Named moves come first, each a turn or a mirror and shown by rows before and after it. Which of them, in which order, take the first row of each pair that follows to the second? Write the first one first, as in the answered first pair.
Q774 (before |-> after):
[ 23  -6   4 -17   2   7  16   2  -6  18 -12 -20   0 -23 -12  -3] |-> [ 23  -7   6 -14   0   4  13   6  -7  22 -18 -22  -1 -15 -12  -5]
[ -7  -5 -12   2   6  16   6 -10  -1  -2  -5  31  14   8  10   7] |-> [ -7  -6 -10   5   4  12   2  -6  -2   3 -12  30  14  17  10   4]
[ -6  -2  -8   2  -1  14   7  -4   0  -7  13  12   8 -13   4   4] |-> [-5 -6 -2 12 -9  3 -6  7 -3 12 -8  8  7 17  3 -5]
[  2 -12 -13 -15 -13   2  16 -16  -2   3  -8 -20  -1  -9  -2  18] |-> [  3 -14 -11 -11 -17  -4  11 -11  -4  12 -18 -22  -1   4  -2  13]
Q183 (before |-> after):
[ 13   6   3 -10  11   6   1   9  -3   2   4  -1   0 -12  -4   4] |-> [ 13   6   5 -12   9   3   0  10  -2   1   4  -4   0 -10  -5   6]
[-17   8   8  18  -3 -10 -15   6   6 -12   7   7  -5  24  10 -14] |-> [-19   8   4  20   1  -3 -12   5   6 -10   7  15  -2  22  12 -16]
[-18  -3  -3  15  -7   2 -13   2   9 -17   8 -19 -30  16  -6 -37] |-> [-22  -1 -12  20   1  19  -6   0   9 -12   7  -2 -24  11  -2 -42]
[-15  -6  -5   9  -4   7   0   0  -1   0  -2   3  -3   6   8 -13] |-> [-13  -7   1   6 -10  -4  -5   1  -1  -2  -2  -8  -6  10   6 -10]
Q107 (before |-> after):
[-17 -11 -22   2 -20   4   0 -20  -7   0 -24 -26  -3  12   0  -3] |-> [ -5 -12 -20  -7 -16   9   5 -18  -8   5 -22 -34  -4  -1  -7   0]
[  7   9   6  13  14   9  -8  26  -2  20  -6  17   5  14   5 -16] |-> [ 18   9   7   4  18  14  -4  27  -4  24  -5  10   3   1  -1 -12]
[ 13   7  -3  13  15  -2   3   8   0  21   1  -7  -2   3 -10 -17] |-> [  5   7  -4  19  12  -5  -1   7   0  19  -1  -1  -1  13  -6 -20]
Q953 (before |-> after):
[  4   2  10   4  -4 -15 -16  -1  -2   5 -16   3   6  -1   2   6] |-> [ 15   3   8  -5   2  -2  -8   0  -1   7 -10  -6  -1 -19  -6   2]
[  1  -1  10 -13  15  17   0   1  -4 -12  -1  -3  -7   0 -13  -6] |-> [-11   1  10  -2  13  11  -5   1  -3 -15  -2  11  -1  15  -3  -7]
[ 3 10 -3  4 17 15  0 13 -5 13  3 22 10 -2 -3 -5] |-> [ -2   4   4   5   2 -11 -10  10  -9  13 -10  15  15  18   1  10]
Q652 (before |-> after):
[ -5 -17 -13   2 -12   4  11 -22  -5  -5 -11  -7 -14   6  -4   2] |-> [  1 -17 -12   2 -10   4  10 -17  -8   8 -21  -2  -8  10  -4   5]
[-16  -9 -13  13 -10  -5   5 -11  -6  13 -30  31  27  29  11  18] |-> [-35  -4 -20  15  -8   2  10 -23   3 -19  -3  35  18  16  16  11]
[ 10  12   6   2  17   5  -5  16  -7  30  -2  17   9 -11 -10  -2] |-> [ -5  16   0   4  20  12  -1   7   0   4  21  23   4 -23  -6  -9]
[  8  25   3  -4   6  13   4  11  11  -6  -8 -23 -18  11 -10 -22] |-> [ 14  25   4  -2   9  13   4  16   8   7 -17 -16 -11  15  -9 -18]
Pairs:
Each pair is two moves apart.
[-20   0 -12 -11  -6 -27   6 -26  -6 -21 -11  -8   0  -6  14  17] |-> [-23  -3 -17   5  -4 -19   2 -16  -9   1 -31   7   5  17  18   3] => Q183 then Q774
[  7   9   2  -8  10  -6   4   2   7 -11  22   8   2 -23   4  12] |-> [  3   5   7  -6  -1 -26  -4  -1   5 -10  13   3   7  -7   8  22] => Q953 then Q953
[ 20  13  24  -1  12 -11 -10  23   0   6  12  -5   3   0  -4   3] |-> [ 13  15  23   5  12 -14 -12  21   1   3  13   7   9   5   2   7] => Q652 then Q953
[ 12  -6  -1 -17  -4   8   9  -3   2   1   3 -26 -12 -17 -15  -5] |-> [ -2   6  -7   1  10  26   9   2   8  -3  14  10  -5 -14  -2 -20] => Q953 then Q107
[ -2 -18 -12  -9 -13   5  -1   5   1  15  -9 -15  -1   2 -22 -18] |-> [  2 -15  -4  -8 -14  -7  -7  11   0  20 -13 -13   4   9 -21 -11] => Q652 then Q183
[-18  -4   3  10  -1 -14  -6   1   9 -24  11 -11 -10   6  -1  -9] |-> [  0  -3  -5  -1  16  15  11   2   8 -11  13  -4  -7 -25  -9  -7] => Q183 then Q107
[ -5  -4   4  -1  -4  -9  -8  -1   4  -1   6 -29 -13 -11  -6   2] |-> [-11  -1 -12  10  10  22   4  -3   4   8   3   2  -3 -19   0  -7] => Q774 then Q183
[ 11  -8   4 -14   1  -3   4  -1  -6  11 -16  -9   6 -12  -9  15] |-> [-15  -6  -4   8  -2  -3  -1  -4  -4   5 -20  17  13  11   7   5] => Q183 then Q107
[ -3  -6  -8   2  -5  16  12 -12  -2   2  -5   3   1 -13  -7  10] |-> [ -3  -4  -7   3  -3  17  12 -11  -2   3  -5   7   4 -13  -5  12] => Q953 then Q107
[-10  -4  17  12  12 -27  -6  -2   0  -3  10   1  10  19  14 -10] |-> [-11   0  11   6  19 -15   3 -11   3 -15  25   7  12  -3  15  -4] => Q774 then Q183
[-10   2 -15   6   1  -9   6   1  12 -15   1   4  -6  -1  -7 -14] |-> [  2  -1 -10   3   0 -12   2  11   8   1 -11  -7  -8   5 -13 -17] => Q107 then Q774
[  7  -7   0  -7  -4   5   9 -11  -7   9  -6   0   5  -7   1  12] |-> [  3  -5  -1   5  -1   9   4  -3  -7  16 -12   9   5   7   4   0] => Q953 then Q774
[ -2   2  14   1 -12 -31 -10   5   5  -4   3  -8   9  30   0  15] |-> [  5  -8   2  -5 -12 -20   3  -6  -1  13 -15  -2  19  22  -2  29] => Q183 then Q953
[  8  10  20   2   9 -16 -11  19  -6  18  -6  14  12   9   1  15] |-> [  6  14  12  -3  18   1   1  10  -2   7   9  25  15 -15   2  19] => Q183 then Q774
[  3   8  -6   1  11  -3  -2  18   7  -8   3   2   6 -24   3   9] |-> [  2   6  -5  11   8  -5  -8  26   4   8 -14   5   7  -3   5   0] => Q774 then Q183
[ 10  -5   6  -8  -8   3  11   0  -2   7  -3 -10  11 -18 -17  -5] |-> [  5   0   2  -3  -2  11  13   0   0   5   3   7  17 -22 -11  -6] => Q652 then Q652
[ -8  -5   1 -14  -8   8   7 -11  -3 -10  -4   6  -6  -4  -4   4] |-> [  0  -7   5 -14  -9   5   4  -4  -6   2 -14  -2  -8   3  -9   2] => Q774 then Q107
[ -8  -5   0   9   7 -16  -9   3  -8  -8  -3  -8   2   8   6  16] |-> [  2  -4  -9   1  19  12   6   2  -7  -1   1  -5  -1 -17  -1  10] => Q953 then Q183
[-6 -1  2 -2 -4 -4 -1 -5  0 -9  7 -2 -1 -3  2  9] |-> [  3  -3   2  -6  -2   2   1   0  -1  -1   3 -11  -7  -7  -5   3] => Q774 then Q953
[  0   3  -2  -4  -5 -23  -3 -12 -10 -21  -3 -13  -6  -8  16  16] |-> [ -5   0 -14  -2  -2  -5   6 -19  -8 -25  -1  -9 -11 -17  15   6] => Q183 then Q652
[ 3 12  6  7 12 -1 -1  8  0  7 -1 25 16  7  7  5] |-> [ 10   4  12  -3   0 -18  -4   4  -4  10 -10   5  14  11   2  18] => Q953 then Q107
[ 11   8  10  -3   8 -16  -7  21 -10  13 -22   7  17   7   6  15] |-> [-15  15   1  -1   9  -6  -2   4   3 -34  18  10   3 -11  12   3] => Q652 then Q652
[  3 -10  10  11  -3 -22  -8   9   5   7 -15 -10   4   9  -4 -17] |-> [ 13  -8   0   8  11   6   6   8   5  18 -14   4   9 -13  -7 -19] => Q183 then Q107
[ -6  -2  -4   7   4  12   0   3  -7  17 -16  14  11  21   0  -7] |-> [-1  4 -7 -2 14 27 11 -1 -3  6  3 16  8 -6 -4 -5] => Q107 then Q652
[ 6  2 10 -5  9 -3  0  7  2 -4 13 -9 -3 -9 -7 -2] |-> [-4  5  9  8  9 -4 -6 11  2 -2  9  5  1  7  1 -9] => Q953 then Q774
[ 14  19  15   8  16   8  -7  10  10 -11  26 -12 -18  -5  -7 -21] |-> [ 20  17  20  14  13   2 -13  19   6   8   7 -12 -14  13  -8 -22] => Q774 then Q652
[ -3  15   8   1   7  -7  -2   1   3  -4  10 -11  -6  -7 -11 -14] |-> [ -4  14   6   8   9  -2  -3   6   1   7   0  -3  -3   4  -9 -22] => Q183 then Q774
[-4 -7 -2  5  4  1  2 -1  1 -1  5 10  5  3 -2  1] |-> [  0 -11   2   1  -2  -6   0  -2  -2   2  -1  -1   3   5  -5   6] => Q774 then Q953
[-22 -10  -8   9  -4 -10  -8 -16  -3  -3  -6  -5   9  15   7   9] |-> [-21 -14 -10   4  -7  -8  -5 -18  -2  -5  -5 -16   2  12   3   6] => Q953 then Q107
[ 10   3   7  -5  -1   1  -6  12  -1  -6   3 -12 -13   0  -5 -14] |-> [  6   3   7   4  -1  -1 -10  16  -3   2  -7   1  -4  13   1 -14] => Q652 then Q107
